Each row has a name. Each piece below is followed by the name of the row it came from, unless a question asks for something else. Each question is about the rows just above it.

-3.24	-1.03	-2.44	-1.22	-0.24	-2.08	0.70	-1.74	-1.01	0.58  J91
0.00	-0.09	-1.82	5.29	6.02	-3.36	-6.73	-0.45	-0.79	0.61  J330
-7.41	-3.57	-5.85	-1.71	1.37	-2.56	1.40	-2.05	-2.74	2.08  J934
-0.47	-1.71	-5.60	3.19	4.72	-3.12	-3.63	-3.58	0.90	6.28  J467
-0.26	-0.16	-1.70	5.09	5.64	-3.25	-6.62	-0.47	-0.48	0.54  J430
-1.84	-0.48	-0.93	-0.47	0.88	-0.65	1.49	2.29	-0.25	-1.76  J433
-0.46	-0.13	-0.26	-0.05	0.37	-0.24	0.43	0.61	-0.15	-0.51  J885
-1.44	4.54	-4.42	-0.65	0.88	1.49	2.29	-0.47	-0.32	-2.07  J545
The row with -0.65	1.49	2.29 is -> J433
-1.74	-1.01	0.58	-3.24	-1.03	-2.44	-1.22	-0.24	-2.08	0.70 is which row reordered? -> J91
The row with -0.47	0.88	-0.65	1.49	2.29 is -> J433
q: 2.29	-0.25	-1.76 -> J433
q: -2.05	-2.74	2.08 -> J934

0.88	-1.22	8.75	5.41	-1.23	-0.89	1.44 : J447
6.33	8.75	-0.89	7.10	1.44	-1.22	0.88 : J613
-4.28	-2.12	-6.45	-6.84	-1.87	5.42	-7.49 : J709
The entry that follows 6.33: -> 8.75
Which row holds these entries in another order? 1.44	0.88	-1.22	8.75	5.41	-1.23	-0.89 -> J447
q: -2.12	-6.45	-6.84	-1.87 -> J709
Right after -1.23 comes -> -0.89
The entry that follows 5.42: -> -7.49

-3.77	-5.73	-6.87	-0.14	4.25	3.44	0.13	-5.26 = J977
3.62	0.13	0.03	0.61	-0.86	-1.05	-3.28	-2.06 = J893
-2.90	-4.54	-5.04	0.57	2.60	2.01	0.25	-4.23 = J663
5.16	0.04	0.76	1.03	-2.01	-2.21	-4.44	-2.41 = J356
3.86	0.34	0.04	2.47	-2.66	-1.36	0.38	4.77 = J45
3.62	0.03	-2.06	-0.86	0.61	-1.05	0.13	-3.29 = J554
-4.16	-5.12	-6.66	0.26	3.96	3.51	-0.04	-5.11 = J921
5.71	-0.11	0.38	-1.54	4.87	-2.99	2.69	0.33 = J446
-2.44	-4.66	-4.42	0.46	2.64	1.77	0.43	-3.74 = J135
-5.82	3.83	0.34	2.69	-2.99	-1.54	0.33	4.87 = J716
The row with 2.69	-2.99	-1.54	0.33	4.87 is -> J716
Right after 0.25 comes -> -4.23
q: 3.96	3.51	-0.04	-5.11 -> J921
Put -3.28	-2.06	-1.05	-0.86	0.03	0.13	0.61	3.62 back in order: which row is it? -> J893
The row with 3.83	0.34 is -> J716

